Here is a table of points, one per row:
[0.5 1.6 -0.6 0.8 -1.0 -0.2 0.9 0.2 -0.6 -0.3 0.9 -1.6 0.6 -0.1 -0.4 -0.1 -1.6 0.3 -0.8
 0.5 -0.4 0.4 -0.5 -2.3]
[0.3 -0.4 0.9 -0.6 0.3 1.3 -0.6 0.2 0.3 -1.2 1.9 0.8 1.7 1.3 -1.2 0.7 0.2 -2.1 -0.1
 0.4 -1.4 0.4 -0.4 -0.1]
[-1.4 -0.2 -1.0 0.1 -0.6 -0.9 -1.2 -1.0 -0.5 0.3 -0.2 -0.8 -0.6 0.3 0.4 -0.2 0.0 -0.8 -0.7
 2.2 -2.0 1.8 -0.2 0.4]
[0.2 -0.7 -0.8 -1.0 -1.0 -1.1 0.0 -0.9 -0.2 0.3 0.8 1.8 -2.1 0.5 -0.6 -0.4 -0.2 0.0 0.6
 -0.5 -0.3 -0.8 0.2 -0.2]
[-0.5 0.9 -1.1 -0.5 1.5 0.0 0.6 0.2 1.2 1.5 0.7 0.1 -1.0 0.0 -0.4 0.2 -0.1 0.0 0.9
 0.2 -0.6 -0.4 0.0 1.6]
[1.5 -0.2 -0.7 -0.7 0.3 -0.3 -0.5 0.2 -0.6 -1.8 0.8 0.4 1.1 1.1 0.8 -1.5 -1.2 1.3 0.0
 0.8 -1.1 1.4 0.4 0.2]
[-0.8 -1.5 0.8 0.5 0.7 -1.0 -0.3 -0.2 -0.6 0.5 0.0 -0.4 1.1 0.9 1.3 -1.3 1.6 -0.3 1.3
 -0.5 0.4 0.8 -1.0 -0.5]
[0.1 -0.9 -1.4 -0.1 1.7 0.8 -0.9 -0.8 0.2 -2.2 0.2 1.1 -0.6 -0.7 -0.5 -2.4 2.1 -0.6 -1.8
 -0.4 0.5 0.2 0.0 -0.2]
[-0.4 -0.1 -1.7 -1.2 -0.1 -1.1 -0.8 -0.2 1.3 0.8 -0.2 -0.2 0.5 1.4 0.0 0.4 0.3 -1.3 0.9
 0.7 0.5 -0.1 1.2 -0.1]
[-0.9 -0.9 -0.2 1.3 0.7 -0.3 -0.8 0.1 -1.0 0.3 0.1 -1.4 0.4 0.0 0.5 -0.5 0.0 0.0 0.8
 -0.4 1.7 -0.1 0.9 0.8]
[-0.4 -0.8 -1.7 -1.3 0.9 1.0 0.9 0.7 0.1 0.2 1.0 0.5 -0.5 1.6 0.9 -0.7 1.1 1.7 1.3
 -0.8 -0.2 0.7 0.1 0.4]
[0.0 0.6 -1.3 -0.7 0.5 -0.7 0.2 -0.9 1.0 0.6 0.5 -1.0 -0.6 1.1 0.6 -0.6 1.1 -1.7 0.0
 -0.1 -0.5 0.1 0.4 1.1]
[1.1 0.9 0.1 0.4 -1.7 0.3 1.5 -0.1 0.6 -0.8 0.7 0.9 -0.2 -1.4 -0.1 0.5 -1.3 -0.9 0.3
 -0.3 -0.4 0.8 0.2 -0.9]
[-0.7 0.2 -2.2 0.5 -1.5 0.8 -0.3 -1.5 1.2 0.4 0.9 -0.5 -0.8 1.4 1.1 0.2 1.4 -0.6 1.6
 -0.5 0.8 0.1 0.8 -0.6]
[-0.9 -0.6 0.8 0.3 1.1 -0.6 -0.4 2.4 1.5 1.3 1.6 -0.8 1.3 -1.2 2.0 -0.8 1.3 -1.1 0.7
 -0.1 -1.6 0.7 -0.1 0.5]
[0.3 0.5 -0.9 0.3 1.1 0.0 -0.2 -0.8 -1.3 -0.3 -1.2 0.5 -1.2 -0.4 -0.7 -2.1 0.8 -1.6 -0.7
 -0.1 0.4 -0.7 0.0 -0.1]
[0.4 0.2 0.2 -0.3 1.6 0.1 0.0 0.1 -1.3 -1.0 -0.3 -0.2 0.5 1.4 -0.4 -0.5 -0.4 0.8 2.2
 -0.3 -0.6 1.8 -0.7 0.0]
[-1.1 -1.0 1.4 -0.3 -1.7 -0.2 0.4 -1.5 -1.5 0.5 -0.5 0.4 -2.1 -1.9 0.5 0.0 2.0 -0.2 0.5
 -0.4 -0.4 1.8 1.2 2.2]
[1.2 -1.1 -0.7 0.7 0.7 -4.1 -0.9 -0.7 0.3 0.6 -0.7 1.9 0.7 -1.0 -0.3 -0.2 0.5 -1.3 1.8
 1.5 0.7 -1.5 0.5 -0.2]
[0.3 -0.5 -0.8 -0.6 0.3 0.0 -0.3 0.3 -1.8 1.0 0.1 0.4 0.8 -0.8 -1.6 1.3 0.1 1.0 1.0
 -0.3 1.2 0.5 0.8 0.6]
[0.8 0.7 -0.8 -0.3 -1.1 0.7 -2.3 -0.8 1.4 -0.2 -1.9 0.1 -2.1 -1.3 -1.1 0.3 -0.6 -0.7 0.4
 1.0 -0.5 1.9 -1.8 1.7]
[0.3 -0.4 0.7 -1.5 -0.7 -0.2 0.1 -0.8 -1.4 0.4 1.1 1.2 1.2 -0.9 1.2 0.2 0.2 0.2 0.6
 0.6 -0.7 0.2 -1.1 -0.3]
[0.9 -0.4 -0.8 -0.4 -2.2 -1.4 1.0 1.5 1.5 0.1 1.4 -0.3 0.8 2.0 -1.1 -0.2 1.5 1.4 0.3
 -0.6 -0.6 0.0 0.0 2.2]
[1.1 0.8 -1.1 1.1 0.9 -0.5 0.9 -1.0 -0.5 -1.7 2.1 0.6 -0.9 0.2 0.9 -0.3 1.5 -1.0 -0.6
 0.3 1.0 1.5 0.6 0.8]
[1.2 -0.3 0.3 2.0 -1.8 1.7 -1.1 -2.4 1.1 0.0 -0.4 0.9 0.4 -0.3 0.8 -1.2 1.6 -0.3 -0.4
 1.1 0.2 1.6 1.7 0.6]
[0.2 -1.7 0.8 -0.6 0.8 1.2 0.1 -0.3 0.3 -2.4 2.2 0.0 -0.1 1.4 0.0 0.9 -0.7 -1.3 -0.4
 -0.8 -0.9 -1.2 0.1 -0.2]
[0.7 1.5 0.8 -0.5 -0.3 1.8 -0.2 -0.8 0.3 0.4 -0.3 -0.1 -0.4 0.0 -0.7 -0.1 1.9 0.7 0.9
 0.2 -0.1 1.4 1.5 0.2]
[-0.4 -0.2 -0.4 -0.1 0.2 -2.2 0.3 -0.9 -0.1 0.3 -0.6 -1.1 1.7 -0.9 -1.2 0.1 -0.9 -1.7 1.9
 0.9 1.1 -0.2 -0.4 0.1]
[-1.1 -3.0 -0.4 0.6 -0.8 0.0 -1.0 1.0 -2.4 0.9 -2.1 -0.3 -1.2 -0.1 0.5 0.2 2.4 -1.6 -2.0
 -1.0 -0.1 -1.1 1.9 2.1]
[0.6 -1.3 0.9 0.0 -0.4 -0.5 -0.6 -0.7 -1.9 0.3 -0.4 -1.6 -0.7 0.1 -0.2 -0.5 0.6 -0.5 0.1
 0.5 0.6 1.2 0.1 0.3]
[-0.9 -1.3 -1.0 0.1 0.7 0.8 -0.6 0.1 0.9 0.6 0.7 -0.1 0.6 -0.5 -0.8 -0.2 -0.5 0.4 0.1
 1.3 1.8 -1.3 -1.3 -0.2]
[0.7 -0.5 -1.7 0.1 0.3 -0.9 1.6 -1.0 -0.2 -0.5 0.6 0.5 -0.6 -0.5 0.8 -0.3 -1.6 0.5 1.4
 -0.5 -0.1 -0.6 1.6 1.0]
[1.3 0.0 -1.6 0.2 1.2 -0.9 1.0 0.2 0.1 2.3 0.0 -0.4 0.7 0.2 -0.8 0.0 -0.4 -0.9 -0.1
 -0.4 -1.0 0.8 -0.9 0.6]
[-0.5 2.0 -0.3 0.1 0.5 -1.4 0.3 -1.4 -1.7 0.1 -1.1 1.0 0.1 1.0 -0.6 0.4 1.4 -0.7 -0.2
 -2.2 0.0 1.1 0.2 -0.6]
[-0.4 0.1 -0.7 -0.9 1.6 -1.7 -0.5 -0.1 0.6 1.2 -0.9 0.9 1.0 0.4 0.1 1.4 0.9 -1.3 0.4
 2.7 2.6 0.5 -0.7 0.2]
[0.2 -1.0 -0.2 0.0 0.4 -0.9 -0.6 -0.7 -1.0 -1.3 1.0 -0.6 -1.0 0.6 1.1 -0.7 1.6 1.3 0.3
 0.2 -0.9 0.6 -1.2 -0.8]
[-0.6 -0.4 0.9 -0.3 0.0 -0.9 -0.6 -1.5 -0.2 1.2 -0.2 0.7 -1.3 -0.3 -0.1 0.9 0.5 0.7 -0.6
 -1.5 -0.9 0.2 -0.2 -1.3]
[-0.4 -0.7 -1.0 -0.6 -0.5 0.6 -0.4 0.0 -1.0 -1.3 -0.4 0.4 -0.1 -0.9 -0.8 -0.6 1.3 -1.6 0.5
 -1.0 -1.2 0.1 -0.8 2.9]
[0.7 0.1 -1.5 0.1 -0.3 0.4 -0.8 0.2 -0.2 0.2 -2.1 -1.0 -1.8 0.7 0.6 0.5 -1.5 -2.1 0.4
 1.2 0.6 1.3 -2.9 2.8]
[0.6 -0.4 -0.9 -0.6 0.8 -0.9 0.5 0.8 1.2 -0.9 -1.4 -0.8 -0.6 -0.1 0.3 -1.3 -0.2 0.8 0.0
 -1.1 -0.1 0.8 1.2 0.0]
[0.6 0.1 0.4 -0.8 -0.9 -0.1 -1.1 -0.4 0.3 -1.8 -0.2 0.2 -0.8 0.8 0.4 0.8 1.0 0.2 -0.8
 -0.3 -0.5 0.7 0.2 -0.6]
[-0.3 0.7 -1.1 -0.1 -0.3 2.1 -0.3 1.7 0.0 -1.8 -1.4 0.1 0.8 0.5 1.0 1.2 0.4 -0.6 0.5
 0.3 -0.3 -0.3 -0.1 -1.7]
[1.1 1.1 0.6 1.2 -1.3 -0.4 -1.0 -1.0 -2.0 1.4 2.7 -2.1 0.0 2.4 -1.3 0.4 1.5 1.2 2.0
 -0.6 -1.7 -2.3 -0.6 1.7]
[0.6 -1.2 1.8 1.5 1.1 -3.4 -0.9 0.0 3.0 -0.5 -0.5 0.1 0.8 1.1 -0.7 2.4 -0.3 -0.3 0.3
 0.8 1.9 -0.5 0.7 0.5]
[0.3 -0.5 -0.5 1.6 -0.5 -0.7 0.6 1.0 0.9 -0.1 0.9 -0.4 -1.4 -1.1 0.0 -0.1 2.4 0.3 0.3
 0.6 1.6 -0.6 0.1 -1.2]
[0.1 0.9 -1.2 1.1 -0.5 1.0 -2.2 -0.1 0.1 -0.5 1.9 1.2 0.8 -0.4 1.3 -0.8 -1.8 0.9 -0.5
 -1.2 0.5 1.1 1.4 1.3]
[0.7 2.4 -0.4 -0.7 0.0 -0.1 -0.2 -0.1 0.7 0.8 1.7 0.4 0.4 0.9 0.8 -0.7 -0.3 0.8 -0.3
 0.9 0.0 0.8 2.2 -0.2]
[-0.8 0.9 1.5 0.2 -0.8 1.0 0.0 -0.5 -0.7 0.0 0.1 -1.5 -0.6 0.9 1.8 -1.0 -0.2 -0.1 -0.4
 0.0 1.0 0.4 0.7 1.2]
[-0.5 -0.5 0.5 -0.1 -0.7 0.1 0.6 -2.5 0.2 3.1 -1.4 0.9 -0.5 1.0 1.0 0.0 0.5 0.4 0.1
 -1.0 -1.1 1.5 2.0 1.8]
[0.0 0.1 -0.3 1.2 -0.1 -0.2 0.4 0.6 -1.1 -0.5 -0.6 1.6 -1.3 0.4 -0.7 -1.5 0.9 -0.1 -0.2
 0.0 0.4 0.2 -0.2 -0.1]
There is one direction along which these points spread out most. Take the direction at right angles to it along which they spread out most. Then take the direction at right angles to both along which they spread out most. Go by this last direction. Where along it does each point below lie, from 0 to 99? The average is 50, and the first point in the table lies past the average. One standard deviation of the points above along it is 16.
[0.3 -1.8 -1.0 0.3 1.0 -0.3 0.1 -0.4 -0.3 0.5 0.8 -0.5 0.8 -0.2 -1.4 -0.8 0.2 1.3 -0.6
 1.6 0.5 -1.0 -0.4 -1.3] 50
[2.1 0.2 -0.6 -0.2 0.8 -0.1 0.8 -1.1 0.4 -0.2 2.4 -0.6 -0.2 -0.1 -0.6 -0.9 -1.0 -2.4 -1.4
 -0.8 -0.7 1.3 0.6 -0.6] 63
[3.0 2.0 -1.0 -0.2 0.1 0.1 -1.8 2.1 0.3 1.9 1.6 0.3 -2.2 -0.2 1.9 -1.4 0.1 0.0 0.1
 0.1 0.3 -0.2 2.3 -0.6] 48
[0.2 0.5 1.4 -1.4 0.8 -0.8 1.3 0.4 -1.0 1.2 -1.4 0.3 0.3 1.5 0.5 -3.0 -0.5 -0.6 1.6
 0.6 0.7 -1.7 -0.1 -0.8] 41
[-1.7 -0.3 -1.2 -0.1 1.2 0.1 0.2 -1.3 0.7 0.1 -1.0 0.0 0.3 -1.5 1.0 -0.6 0.1 1.1 0.5
 -2.5 0.0 -0.1 -0.4 -0.4] 52
[-0.6 -1.2 0.3 -1.2 -0.5 0.4 2.1 -1.8 0.5 -0.1 -1.2 -1.0 -0.6 1.0 -0.4 -1.1 -1.1 0.5 0.1
 0.5 0.2 -0.7 0.6 -0.8] 49
[1.3 0.3 1.0 1.1 1.7 1.8 1.3 -0.8 0.3 1.8 1.2 0.6 0.0 -1.6 1.0 0.2 0.3 -1.4 0.1
 1.1 -1.4 0.0 0.1 0.8] 51
[-1.3 0.5 -0.9 -0.9 -0.5 -2.0 0.7 -0.5 -0.2 0.9 0.5 1.8 -1.2 0.7 -0.4 -0.1 -1.0 0.5 -1.2
 -2.0 0.2 1.8 -0.6 0.7] 45
[0.4 -0.4 -2.6 1.0 -0.7 0.2 -0.7 -0.4 -0.4 -1.3 -1.6 0.0 -1.4 -0.6 -0.6 1.1 -0.2 -0.9 0.2
 1.4 -1.1 0.4 1.3 1.2] 72
[-0.1 -1.8 -0.1 1.0 -0.4 0.3 -0.2 1.4 -0.5 2.3 0.0 -0.4 0.4 1.9 0.6 -1.4 1.9 -1.2 0.1
 -0.2 -0.6 0.1 -1.7 -0.3] 36
[1.2 1.5 -0.9 -0.2 -1.9 -1.0 -0.1 -0.6 0.6 -0.4 -0.1 -0.3 1.3 1.2 1.1 0.9 2.0 1.4 -0.4
 -0.3 -2.3 -3.2 -0.8 1.7] 25
[0.1 0.0 -0.7 0.5 -0.7 1.8 -0.8 -2.0 -0.1 -0.7 -0.8 0.4 -1.0 0.6 -0.6 -0.2 -0.8 -0.8 -0.2
 0.7 -0.5 -0.4 0.2 -1.6] 74
[-0.1 0.0 -0.7 0.4 -1.2 0.8 1.0 0.3 -0.5 -1.2 -0.1 1.0 0.7 0.1 1.6 -0.8 -0.5 -0.4 -1.1
 -0.6 0.8 -0.2 -0.1 0.2] 67
[-2.9 0.9 0.0 2.1 0.3 -0.6 0.0 -0.4 -0.1 -1.5 -0.3 2.0 -2.4 0.6 -0.7 -0.3 0.8 -0.7 0.1
 -0.1 -1.2 -0.3 -0.5 -1.1] 64
